128 stands for zero in the data rows.
Two rows play each game, the first against the second. How much does the first row win by? 10 is about a draw, 20 a big win and 0 a big loss. Wins can go round in a circle: one row can beat a second, the second a third and the third the first. Each row has two weighted sums of its numbers, A and B, taken from their middle values. A row wins by its A times the other's B, less its B times the other's A.
[147 114 119 105 156 122 133 141 128 162 167 162 107 144 115 159 128 136
 143 117 170]
[135 105 121 137  92 118 123 109 146 108  89 115 118  90 161 112 132 165
 136 157 108] ~ 13
[124  80 130 124 163 160 147 117 146 142 124 140 132 113 131 122 128 156
 121 142 133]
[134 118 118 145 180 155 111 139 112 157 158 145 119 150 111 151 111 149
 163 137 188] ~ 9
[ 76 124  52  63  76  85 134  95  70  87 117 114  76 110 150 164 134 121
 158 140 195]
[119 107 138 130 179 179 119 126 120 109 136 146 112 145 103 114 116 128
 152 148 136] ~ 9
[161 244 109 178 138  46 153 173  50 180  89  67 110  78  90 184  67  75
 158  80 142]
[113 138 113 129  85 121  61 125 128 116 127 101 133 105 133 168  90 140
 148 158 155] ~ 8
[102 165 135 162 118 129 116 169 136 145  88 118 123  94 133 167 101 102
 166 112 167]
[103 122  83 120  93 140 135 130 126 149 126  85 119  62 103 150  84 117
 166 211 115] ~ 11
[149 110 143 129 132 117 167 108 138  95 104 132 127 119 115 115 134 135
 151  90  97]
[135  74 147 141 130 141 131  81 154  87 119 141 147 168 106 131 129 143
  91 159 104] ~ 10
[113 103 160  98 148 167 134  65 146  69 113 138 136 128 106  94 133 103
 121 144  65]
[ 73  89 123 129 108 154 132 100 157  62  87 110 146  49 191  93 159 161
  77 146 101] ~ 10
[135 121 125 115 132 105  82 133 100  92 120 116 134 160 139 137 154 150
 124 144 145]
[121 108 134 109 159 155 138 102 118 121 169 155 107 138  99 144 131 102
 139 119 140] ~ 14
[201 140 186 163 122 107 150 166 167 200 133 106 168 159 100 102  85  88
 108 101 112]
[102 109 124  71 140 114 166 103 114 127 180 186  70 160  60 155 153 115
 115 103 115] ~ 9
[152  92 156 131 151 144 147 161 177 146 165 134 125  97 117  85 113  95
 113 115  85]
[158 135 112 115 112 116 152 132  87  91 113 129 108 139 156 103 130 112
 130  76 107] ~ 7
[152 138 116 140 176 159 105 147 103 150 159 151 115 147 125 161 128 164
 185 150 146]
[131 150 170 129 133 102 130 163 162 139  82 104 155 158 130 101 142 100
 128 157  78] ~ 8
[140 142 102 177 161 108 121 160 113 168 146 147 113 130 122 151  98 157
 180 166 166]
[127 141 103 161 141 155 107 143 125 162 125 117 121  80 138 163  88 163
 186 176 169] ~ 10
[133  97 111 116 160 160 126 123 106 111 155 163 116 156 139 125 157 137
 155 141 128]
[154 152 150 161 116  91 115 140 155 150 131 106 162 116 104 144  92 143
 134 137 120] ~ 10
[136 149 168 132 160 184 134 111  98 107 116 121 122 152  67 133  96 128
 141 162 148]
[121 173 124 150 138 110  96 119  98 114  96 105 113 131 154 120 143 145
 155 133 163] ~ 18
[169  95 180 119 108 118  80 131 145  63  88  89 182 168 164  81 180 143
  67 149 127]
[139 123 131 123 160 138 123 109 130 102 126 124 134 135 146 110 110 122
 119 165 136] ~ 11
[155 109 119 111 176 130 165 144 129 144 142 124  82 106  82 139  91  97
 161 134 170]
[137 131 139 171 185 160 112 135 123 149 146 133 122 149 100 163 100 139
 176 152 149] ~ 10
[160  84 151 142 113 145 186 160 154 201 110 107 198 121 154  65 147  75
  78 102  78]
[128  99 132 136 135 139 144 125 162 131 133 144 114 120 108 132 114 140
 109 133 131] ~ 15
[118 153 167 122 127 139 155  67 123 136 107 143 161 146 108 106 123 111
 120 163  87]
[153  80 146  72 107 128 129 147 124  86 123 121 137 166 146  96 169 130
  51 121 106] ~ 14
[153 112 117 140 153 138 141 125 149 118 115 132 114 133 110 117  98 143
 163 154 122]
[130  81 119  77 118 111 185 176 123 122 134 133 121 109 129  78 155  55
 102 129  71] ~ 6
[125 115 119 129 181 164 111 155 121 159 164 153 101 134 147 155 127 148
 146 132 177]
[103 167 148 125 115 120  91 108 138 113 120 125 117 102 121 144  90 130
 155 133 135] ~ 11
[ 94  72 141  70 163 155 177 113 147 110 161 156 104 115 111  94 136 101
 125  82 117]
[163 187  99 131 124  76 142 148  52 104 103 110  93 129 145 122  96  98
 154  92 148] ~ 7
[162 184 111 161 143  84 132 160  91 176 116 109 112 154 162 144 105 122
 131  95 138]
[ 71 133  78 125 116 152 131  91 105 107  98 112 150 105 119 141 166 136
 104 170  89] ~ 7
[134 125 158 152 148 168 150 143 145 174 123 105 107 108 102 160  86 131
 116 123 150]
[149 164  16  53  44  28 145 126  21 121 198 171  71 120 174 140 188 143
 179 124 160] ~ 7
[155  77 166 112 130 147 113 138 140  94 159 142 144 186 115  83 164 115
  73 137  91]
[120  77 126 102 142 158 156 106 112  99 163 188 121 145 110 116 172 115
 106  69 103] ~ 9
[130 117 115 115 151 151 156 112 147 155 171 147  87 109  84 154 121 123
 125  85 171]
[ 98 125 118 185  82 120  44 101 149 116 104 110 158 136 190 123 156 199
  86 142 144] ~ 5
[145 131 175 110 142 128 136 168 126 140 155 132 135 112 100 126 114  89
 129 142  93]
[192 123 165 150 107 107 144 142 165 188 119 123 172 140 134 102  92 100
 103  73 110] ~ 10
[ 78 130 176 128 155 164 144  83 177 101 105 139 139 104 113  95 122 129
 124 107  77]
[135 138 122 140 156 120 111 140 108 148 183 181 126 167 111 158 129 177
 137 132 191] ~ 8
[133 107 123 129 158 161 163 124 121 129 140 138 119 141  95 148 126 109
 145 141 154]
[151 144 100 146 194 154  85 160  85 182 171 150 132 138 154 170 128 192
 181 133 190] ~ 13
[103 131 105 154 107 107 137 109 121 137  94 117 137 122 120 161 127 119
 148 123 148]
[147 133 169 110 146 145 164 153 174 152 151 119 125  86  92 101  86  66
 114 117  90] ~ 12
[103 123 169  83 137 165 183  87 132 113  96 112 141 102  89  80 103  59
 128 174  49]
[143  96 107 142 128 102 146 106 137 139 154 194 130 171 137 145 165 164
 124 114 127] ~ 12
[ 97 109 119 155 137 162 133  94 120  80  97  95 124 132 144  94 162 140
 129 134 100]
[ 94  81 108  72 152 136 152  74 132  68 177 204 114 171  98 103 190 110
  73  97 109] ~ 10
[ 93 106 107 104 117 116 168 105 137 113 170 175 125 139  93 133 141  87
  91 104 150]
[148 172 116 157  98 120 110 129 147 142 118  89 151 130  80 166  91 117
 159 137 117] ~ 6
[134  83 131 112 148 152 143 140 178 137 162 154 116 107 151 113 141 146
 117  63  97]
[148  89 118  81 113 120 167 162 137 126 167 164 123 134 104  92 152  74
  92 111 101] ~ 9
[ 99 149 159 164 144 153 131 102 171 104 125 123 146 115 117 121 119 148
 140 146 112]
[ 71 185 156 109 109 128 156 101 213 127 174 178 119  98 116 133 104 149
 149  84 106] ~ 11
[103 140 177 130 135 145 169  51 146  94  83 119 161 152  78  79 115 131
 128 143  83]
[155 101 102 105 125 111 126 137 138 149 141 151 100 107 145 148 122 161
 182 163 109] ~ 18
[139 110 124  99 157 122 162 126 135 149 158 187  98 142 110 160 131 113
 122 107 148]
[ 82 120 133 140 131 173 126 140 146  94  93  76 133  49 180  87 107 134
 122 141 149] ~ 7
[116 154 118 215 101 115  70 223 105 172  61  63 191 100 184 150 110  92
 115 168 171]
[139 125 146 128 142 161 178 137 160 149 125 123 146 142  95 103  94  92
 131 138  85] ~ 17
[ 95 122 106 175 119 159 122 117 101 132 110 113 151 151 122 121 172 179
 109 125 119]
[104 153 120  94 113  84 130 108  83 127 130 160  77 132 131 156 135 116
 146 104 147] ~ 5
[109 136 131 177 168 157  90 111 178 178 123 118 146  60 179 174 116 163
 100 146 158]
[154 171 158 153 135 111 135 120 128 124  92  70  91  98  88 141  78 106
 148 125 113] ~ 8
[157 117 184  83 142 112 161 122 111 107 194 201  78 165  92  92 176 132
  94 117  52]
[136  83 138 106 151 134 163 115 130 133 135 188 123 163 115 136 149 127
 154 121 118] ~ 9
[ 86 139  85 164 108 145  86 185 140 133  85 111 158 100 156 156 120  71
 125 130 160]
[104 113 107 157  75 111 128 120 132 126  84 109 172  87 187 103 154 134
  95 146 126] ~ 12
[ 94 107 106  97 119 137 161 137 141 109 105 153 132  96 128  96 115  88
 116 129  99]
[ 71 135 111 155 122 135  75 172 179 136 102 107 139  77 168 159  87 147
 160 198 168] ~ 12
[124 123 130 110 143 164 151 102 152 108 111 104 146  89 108 105  96  99
 111 187  78]
[141 163 187 137 143 143 112  95 115 139  96 129 144 173  96 130 114 139
 134 165 120] ~ 11
[ 71 143 113 188 121 141  64 187 192 117  76  83 151  74 167 164  66  99
 126 189 187]
[154 101 119 101 153 119 154 143 146 162 110 142  94  97 125 170 116 140
 174 139 132] ~ 8
[164 107 166 143 107 122 122 167 123 166 114 125 167 175 176  90 136  87
 111 109 111]
[121 128 164 139 134 141 164  97 184 126 109 121 151 101 118  93 124 113
 121  90  91] ~ 10
[184 223 104 155 141  59 157 148  53 148  94 100  99 168 158 121  92  90
 127  42 140]
[131  98 118  98 112 118 163 125 144 135 153 159 147 133 128 118 169 100
  85  94 110] ~ 5
[ 87  96 124 178 120 133 122 125 140 130  86 118 141 106 186 118 143 190
 110 152 116]
[108 122 132 170 122 154 112  85 170  90 107  85 168  81 154 120 160 196
  77 143 147] ~ 11
[117 121 130  65 137 121 234 124 139 145 206 163  85 124  12 147  98  75
 123  53 139]
[113 140 123  98 134 120 100  89 156 112 157 126 117 122 119 126  96 145
 140 119 145] ~ 4
[ 91  90 156 102 172 181 132  75 157  97 170 168  98 134  99 117 136 148
 122 104 113]
[139 104 119 105 142 131 145 149 144 153 145 128  74  86 110 127 101 119
 190 217  98] ~ 7
[ 80  58  99 137 134 147 131 123 124 105 125 141 143 122 166 105 177 181
 100 154  98]
[155 105 157 202 103 131  97 151 117 196  67 102 214 138 213  90 170 140
  66 123 113] ~ 11
[105 139 160 110 138 166 137  89 149  99 147 173 127 152  93 120 134 160
 118 110 115]
[156 172 128 160  95 107 136 121 112 150 118 106  94 140 132 133 124 117
 145 107 131] ~ 11
[192 111 163 121 106 127 115 165 131 138 146 157 175 192 135  82 143  97
  78 108  76]
[173 182 133 131 133  58 149 125  72 138 101 134  87 159 166  94 138 117
 117  71 126] ~ 13
[122 147 136 112 173 151 105 121 105 139 175 172 115 158 107 142 133 181
 126 120 174]
[133 121 123 137 170 149 118 139 111 157 148 156 128 145 119 150 112 158
 153 154 132] ~ 10
[155 151 115 144 101 106  97 157  83 165  86 119 149 152 174 106 130  86
 120 122 124]
[112 140 126  91 133 125 167 119 140 107 181 166  80 105  56 166 141 120
 123 110 156] ~ 8
[136 102 125 108 172 147 162 124 116 126 169 167 101 135  89 154 103 116
 160 143 146]
[111  91 120  82 136 128 148  71 133  89 165 193 131 165  83 119 174 128
  69 108 101] ~ 11
[159 145  10  33   0  16 203 102  59 143 178 165  63 141 166 173 195 117
 171 101 205]
[103 148 100 137 103 161 160 102 145  90 108 125 131  86 116 129 147  96
 138  87 135] ~ 10
[125 112 120 118 108 121 122 170 133 126 149 137 129 135 146 106 140 120
  97 145 117]
[177  78 193  89 139 127 128 157 132 117 172 180 147 217 130  57 169  83
  64 133  39] ~ 12
[ 99 123 108 175 114 122  82 211 125 131  51  75 175  73 182 143 113  68
 109 159 130]
[179  85 155 103 107 140 163 167 159 165 146 129 177 151 150  65 145  46
  87 107  71] ~ 13
[144 117  88 112  89 141 131 122 137 110 107 100 110  87 126 123  93 122
 191 162 120]
[130  63 119 100 107  97 163 148 105 159 148 167 122 149 141  92 177 127
  92 139  65] ~ 13
[123 106 123 134 143 155 129 122 146 134 128 123 156  98 155 115 124 112
 101 160  95]
[133 176  97 149  88 113  79 114 109 139 125 106 117 144 118 156 117 141
 164 141 153] ~ 7
[125 122 105 169 142 135 107 200 106 137  82  88 165 113 175 132  99  57
 114 144 134]
[165 118 102 119 131 126 111 116 161 148 152 155 102 118 133 155 127 160
 184 164 144] ~ 5
[ 84 124 140 138 155 178 111  95 100  64 101 115 139 135 128  93 158 136
 126 137 105]
[ 99 159  92 151  73 128 118 124 138 138 103  59 148  73 101 152 106 127
 134 144 149] ~ 10
[135  91 132 146 127 138 138 152 148 145 139 128 179 118 143  86 140  93
  67 115  97]
[119 112 149 110 168 183 126 118 176 102 147 109 100 100  97 118  96 156
 150 136 137] ~ 10
[170 181 144 172 119  81 145 130  93 139 104  80  81 165 153 128  91 100
 130  91 137]
[150  95 135 124 148 149 161 165 174 167 150 105 110  80 126 103  93  76
 126  98 104] ~ 14
[115 114  96 138  84 124 101 138 151 143  93 108 123  59 161 164  83 190
 155 195 136]
[120 150 160 135 125 145 171  81 138 112 112 134 151 127  98 102 129 133
 125 133 104] ~ 6
[142 135 131 144 176 139  91 104  98 167 148 143 130 155 124 141 130 195
 117 138 168]
[104 146 136 139  77 138 101 144 136 134  99 126 139 113 122 153 139 100
 122 103 131] ~ 8
[109 111 148 101 172 167 117 111 132  89 139 117  94  95 117 107 110 150
 161 102 125]
[116 142 148 141 134 153 133  73  96  99  96 129 147 159 118 123 158 139
 118 160  97] ~ 11
[ 84  78 145 173 132 160 119 123 174 114  78 100 151  56 182 123 130 166
 101 150 122]
[ 69 133 105 112 119  94 116  58 133 107 147 196 109 175 118 169 190 193
 107  88 121] ~ 7
[118 138 139 129 170 172 102 111 139 136 142 118 104 127 102 135  96 159
 156 127 159]
[ 70 128 172  89 170 191 158  61 172  51 133 141  98 108  95 102 118 130
 126 143  81] ~ 9
[115  77 114 119 135 145 122 176 169 171 123 137 116  92 198 136 123 167
 107 108 125]
[117 124 143 113 149 103  90 140  76  73 112 157 124 156 167 113 181 145
 121 151 128] ~ 8
[164 224  98 155 133  50 165 151  55 167 125 146 109 141 121 179 150 129
 123  46 131]
[134 126 117 126 191 169 128 163 104 139 161 122 112 125 112 152 104 129
 164 155 171] ~ 3
[176  92 159 149  94 154 106 107 146 124 115 141 131 127 140 124 129 160
 129 145 110]
[165  92 162 109 119  95 162 150 156 121 150 157 106 149 101  70 148  74
  94 139  65] ~ 5
[149 119 120 137  60 102 112 112 145 145 132 132 141 108  92 169 114 176
 149 164 120]
[130 113  92 146 173 131 102 190 104 141 128 103  96  71 129 178  50 129
 224 214 184] ~ 8
[154 158 142 148 110 110 132 176 133 178  75  80 147 123 152 143  73  54
 152 139 124]
[ 68  98 154  98 159 181  86 100 177  82 131 108 101  94 137 101 102 170
 146 132 123] ~ 8
[148 113 141 158 130  99 169 114 175 135  99 133 143 149 101 159  97 129
 123 124 110]
[105  89 116 103 122 107 155 145 148 119 149  98 106  88 101  98  87  49
 105 163 119] ~ 11
[129 134 106 108 176 149  87 150 135 161 159 125  99 109 133 174  88 155
 164 148 184]
[118 144 103 147 141 163 159 133 125 139  97  86 136 126 129  95 118 122
 133 113 105] ~ 8
[151 111 124 141 151 126 150 127 154 151 142 145 112 126 114 161 111 152
 154 111 161]
[ 93 139 112 137 130 135 176 164 133 138  93 114 125  97 135 139 103  90
 168 100 118] ~ 9
[132 100 150 110 147 149 184 125 183 145 182 149  92 100  91 104 114  97
 131  76 126]
[ 87 108  75  73 139 112 182  95  92 160 171 184  96 147  72 186 161 122
 117  95 159] ~ 15
[170  82 165 148 106 141 170 181 126 178  72  96 207 121 176  54 154  69
  79  77  89]
[167 204 145 151 138  77 133 109  94 152  95 131 120 149 133 118 121 120
 121  33 115] ~ 17
[119  81  97  68 113  96 150 164 100  99 168 114  84 120  99  82 152  89
  95 178  96]
[204 102 177  99 117 129 122 179 136 107 128 104 154 179  87  78 122  69
 105 164  69] ~ 11
[151 169  78 118 144  74 126 113  69 125 145 173 121 182 195 113 162 155
 132  89 124]
[185 151 175 166 112 110 118 182 134 196 100  91 178 157 126 118  92  77
 139 134 127] ~ 6
[149 201 121 152 137  84 135 130  95 137 108 102  99 124 118 143 120 131
 170  94 160]
[163 253 101 196 132  33 149 141  37 177 100 115 135 143 117 183 126 111
 104   0 136] ~ 8
[134 124 129 119 132 111 113 133 162 125 166 129 137  86 125 119 104 137
 128 120 112]
[108  98 127 113 154 151 114 122 132 120 158 149 118 124 144 127 151 167
 135 114 141] ~ 12
[ 98 108 110 117 108  96 161 161 135 129 142 190 127 133 140 123 143 101
 162 105 107]
[179 230 113 139 105  49 155 150  45 147  86  84  98 108  94 151 113  79
 138  52 115] ~ 9
[183 181 116 131 105  37 152 110  35 109 111 117  90 179 182  84 139 130
 104  82 121]
[123 113 136 128 118 136 110  89 160  86 141 170  96 179 109 111 164 142
 142 185  56] ~ 19
[ 95 121 151  92 144 189 146 123 101  84 103 156 139 152 142  88 149 101
 110 109  73]
[147  82 147 146 119 139 149 179 160 169 120  97 177  93 152  64 116  87
  79 109 102] ~ 5
[122 123 159 108 133 182 179 123 197 118 150 138 129 107  96  79 111 118
 108  96  92]
[126  73 124  95 127 119 170 110 138 111 183 184 144 172 103 129 186  90
  73  81 131] ~ 3
[131  77 106  86 130 105 168 102 124  72 149 140 118 138 112 124 146 105
  94 108 123]
[144 129 143 127 173 153 134 124 117 160 137 148 124 130  96 168 120 160
 165  98 168] ~ 10
[162 122 123 147  92 112 126 135 155 155 131 108 161 135 150 110  79 100
 121 103 147]
[104 162 121 154 120 142 118 137 133 116 122  96 112  98 119 108 114 122
 153 127 144] ~ 11
[119 114 114 119 168 135 137 113 110 143 201 199 105 169  95 160 148 150
 127  98 142]
[ 84 139 125 167 162 173  71 154 132 122  96 102 142 112 154 137 124 142
 127 169 161] ~ 11
[122 131 132 114 120 114  83 114 120  74 106  90 132 162 113 123 146 155
 117 143 135]
[101 189 131 147 121 113 122 120 128 149 131 161 165 127 125 169 120 139
 143 110 120] ~ 8
[149  72 147  81 140 162 162 143 174 123 166 144 110 110 123  64 125  71
 113  97  82]
[176  90 167 104 141 101 113 152 132  85 139 116 137 177 103  86 128  88
  92 182  78] ~ 5
[142 111 130 108 165 145 141 150 123 188 133 139 101  93 118 172 117 136
 167 124 148]
[ 67 124  38  50  80  69 161  80  79 138 176 192  90 157 140 164 182 150
 129  85 166] ~ 9
[105 158 139 162 109 127 106  82 150 140 129 126 143 125 119 151 140 174
 147 140 133]
[122 100 122 134 140 144 121 126 119 150 153 144 121 143 133 160 121 155
 145 147 157] ~ 11
[ 90  99 124 184  83 123  72 185 125 108  72 111 201 113 239  96 197 142
  66 144 146]
[143 149  71 135  96 136  98 113 162 124 128 110 113  92 135 147  96 145
 190 172 159] ~ 10
[148 123 151 123  72 133 101 185 120 153  75 105 215 159 152 119 160 106
  91 122 128]
[148 120 158 140 156 114 147 118 141 137 183 172 100 143  99 122 135 127
 128  98 116] ~ 10
[ 66  94 116 161 160 188 112 111 104 127 116 125 168 147 150 102 195 153
  85 114 110]
[135 153 154 176 110 145  98 148 145 130 117 108 118  87 151 146  91 188
 165 152 152] ~ 8
[167 121 128 155 124 124 159 161 154 169 118 104 169 131 131  96  86  54
 122  99 116]
[158 129 179 148 153 152 119 163 138 159 148 120 152 142 114 109 134  83
 108 124  98] ~ 11
[131 110 143  94 178 154 168 128 146 163 147 140  94 110 101 150 104 124
 150 105 147]
[128 104 126 138 173 163 121 110 135 148 167 160 115 156 111 146 125 143
 137 150 160] ~ 9
[153 100 165 104 132 157 136 189 144 131 135 120 138 147 113  90 113  86
 101 154  85]
[129 113 124 108 181 156 146 117 130 119 172 164  84 159  81 156 105 121
 146 125 162] ~ 11
[215 114 181 129 119 127 129 171 157 154 116 109 188 169 136  49 130  85
  69 127  77]
[141 179 133 152 127 110 132 131 140 156  94  88 134 100 107 135  90  99
 142 108 115] ~ 14
[147 121 155 133 112 151  66 140 141  82  81  74 192 154 157 109 147 126
  91 147 140]
[115 177 170 170 124 136  81 163 145 147  96  66 127  80 101 156  91 124
 171 160 130] ~ 10
[139 128 133  96 129 103  88 109 145  98 159 153 156 188 111 144 177 151
  62 124 113]
[181 168  37  37  23   0 208 133   2 149 202 212  63 181 179 162 211 108
 125  43 166] ~ 7
[223 139 199 135 120  87 105 162  70 167 125 132 135 231 177  88 165 106
  91 108 106]
[121  77 135 105 145 149 166 119 131 132  89 109 117  98 131 117 111 131
 143 142  99] ~ 10
[110 138 119 164  77 124  81 108 106  96 108 113 117 113 182 137 126 162
 139 158 158]
[139  73 108  72 146 136 148 144 155 145 137 162  94  93 139 140 123 125
 156 113 124] ~ 2
[134 141 140 121 193 167 116 143 107 143 164 121 102 130 104 146 103 141
 154 141 167]
[155  82 141 105 145 136 148 105 150  88 130 137 119 156  99  99 128 119
 109 139 114] ~ 13
[157 139 103 148  69 119 102 132  91 163 149 122 179 124  88 169 162 136
 108 117 144]
[136 142  80 113  98 119 143 160 125 102 146  91 166  78 106 148 101  97
 189 178 112] ~ 6
[125 139 159 103 169 154 131 114 149 150 164 129  88 110  73 145  80 145
 161 117 165]
[206 228 127 165 133  31 129 176  25 162 109  98 106 133 137 151 105  72
 120  66 136] ~ 10
[110  71 111 130 116 141 128  74 116  65 116 119 152 147 153  60 206 167
  80 160  80]
[129 129 106 137 155 135  81 172 161 153 128 102 103  94 159 162  81 174
 149 168 166] ~ 10
[129  78 122 108 155 151 121 124 147 111 141 164 131 130 142 129 141 161
 123  94 134]
[165 125 163 161 114 119 122 109 136 142 115 116 120 141 139 126 111 131
 136 131 114] ~ 14
[135 139 161 170 105 153  61 144 128 115  92  78 176 148 161 131 161 145
  85 105 164]
[102 119 120 155 147 155 106 143 141 128 101  87 133  83 143 147 118 151
 140 181 159] ~ 11
[110  89 123 142 130 138 122 133 178 144  80 117 125  61 163 173 107 166
 122 153 118]
[119  96 130  96 129 132 158  96 143  56 173 153 100 135  74  87 136  92
  98 129 139] ~ 9
[ 99  86 166 106 168 175 120 124 138  99 151 146 126 136 127 100 160  92
 117 120 104]
[104 116 163 126 155 174 126  73 113  40  97 135 137 165 105 110 148 148
 139 154  86] ~ 9
[134 135 121 155 104 137 122 111 156 140 116 109 128 113 136 131 115 169
 155 166 118]
[133 109 128 125 148 132 149 129 148 144 161 156  93 145  95 137 134 117
 124 133 121] ~ 10
[121 143 103 169 153 153 137 143 145 158 117 112 128 110 146 103 108 121
 141  97 145]
[ 87 117 124 148 129 155 132 102 154 105  97  90 132  32 161 123 113 153
 123 143 135] ~ 10
[143 145 119 136 114 136 126 112 169  91 125 111 134 100 104 153 109 158
 188 166 119]
[195 123 145 133 162 111 161 106 152 161 134 124  96 110  85 134  88 107
 130  92 122] ~ 11
[135  88 163 142 120 152  98 141 133 120 135 146 181 183 156  91 185 151
  40 129 116]
[101 151 153  91 139 125 156  66 126 106 129 166 136 146 112 111 130 136
 128 136 102] ~ 17
[119 102 142 113 159 152 130 108 158 142 168 151 102 128  82 148 140 109
 145 106 155]
[170 103 155 111 118 128 131 101 148  92 157 135 138 162 110  79 139 113
 103 144 100] ~ 7
[ 88 138  92 166 107 120  89 176 123 167 118 140 136 128 210 128 117 133
 181 158 129]
[115 157 210  90  96 128 189 127 205 126 161 144  97 147  34 111  25  83
 116  65 143] ~ 9
[ 87 100 118  59 118 112 181  88 148  87 220 217  63 126  89 111 172 109
  94  76 123]
[114 116 135 152 160 165 126 120 132 134  93 118 141 108 113 133 116 160
 122 166 137] ~ 10
[ 76 100 119 122 146 157 138  96 116  98 115 141 135  78 166  79 172 155
  88 129 105]
[ 49 133  59 105 101  87 104  83  84  98 111 113 103 117 134 180 154 152
 136 146 166] ~ 6
[103 100 130  92 110 142 157 101 125  94 102 137 127 144 114  79 147 140
 121 138  87]
[ 99 116 107 176 150 163  81 166 126 139 124  85 143 102 164 151  99 180
 158 206 158] ~ 7
[120 113 138 152 119 146  92 161 141 165  86  78 215 100 189  91 156 140
  78 146 133]
[ 94 133 109 130 128 131 103 158 141 169 142 130 126 111 169 121 124 153
 126 154 121] ~ 10
[135  90 142  87 126 136 142 130 145  87 167 155 102 149  88 111 141  92
 103 146  91]
[ 99 106 109 130 134 156 107 129 148 117 126 111 108  83 161 101 116 118
 122 175 120] ~ 11
[141 166 109 115 126  93 161 143  86 134  93  83  90  90 128 132 103  74
 147 108 122]
[ 88 145  60 137  87 114 110 115 121 131 129 104 148 103 128 173 125 156
 122 180 125] ~ 12
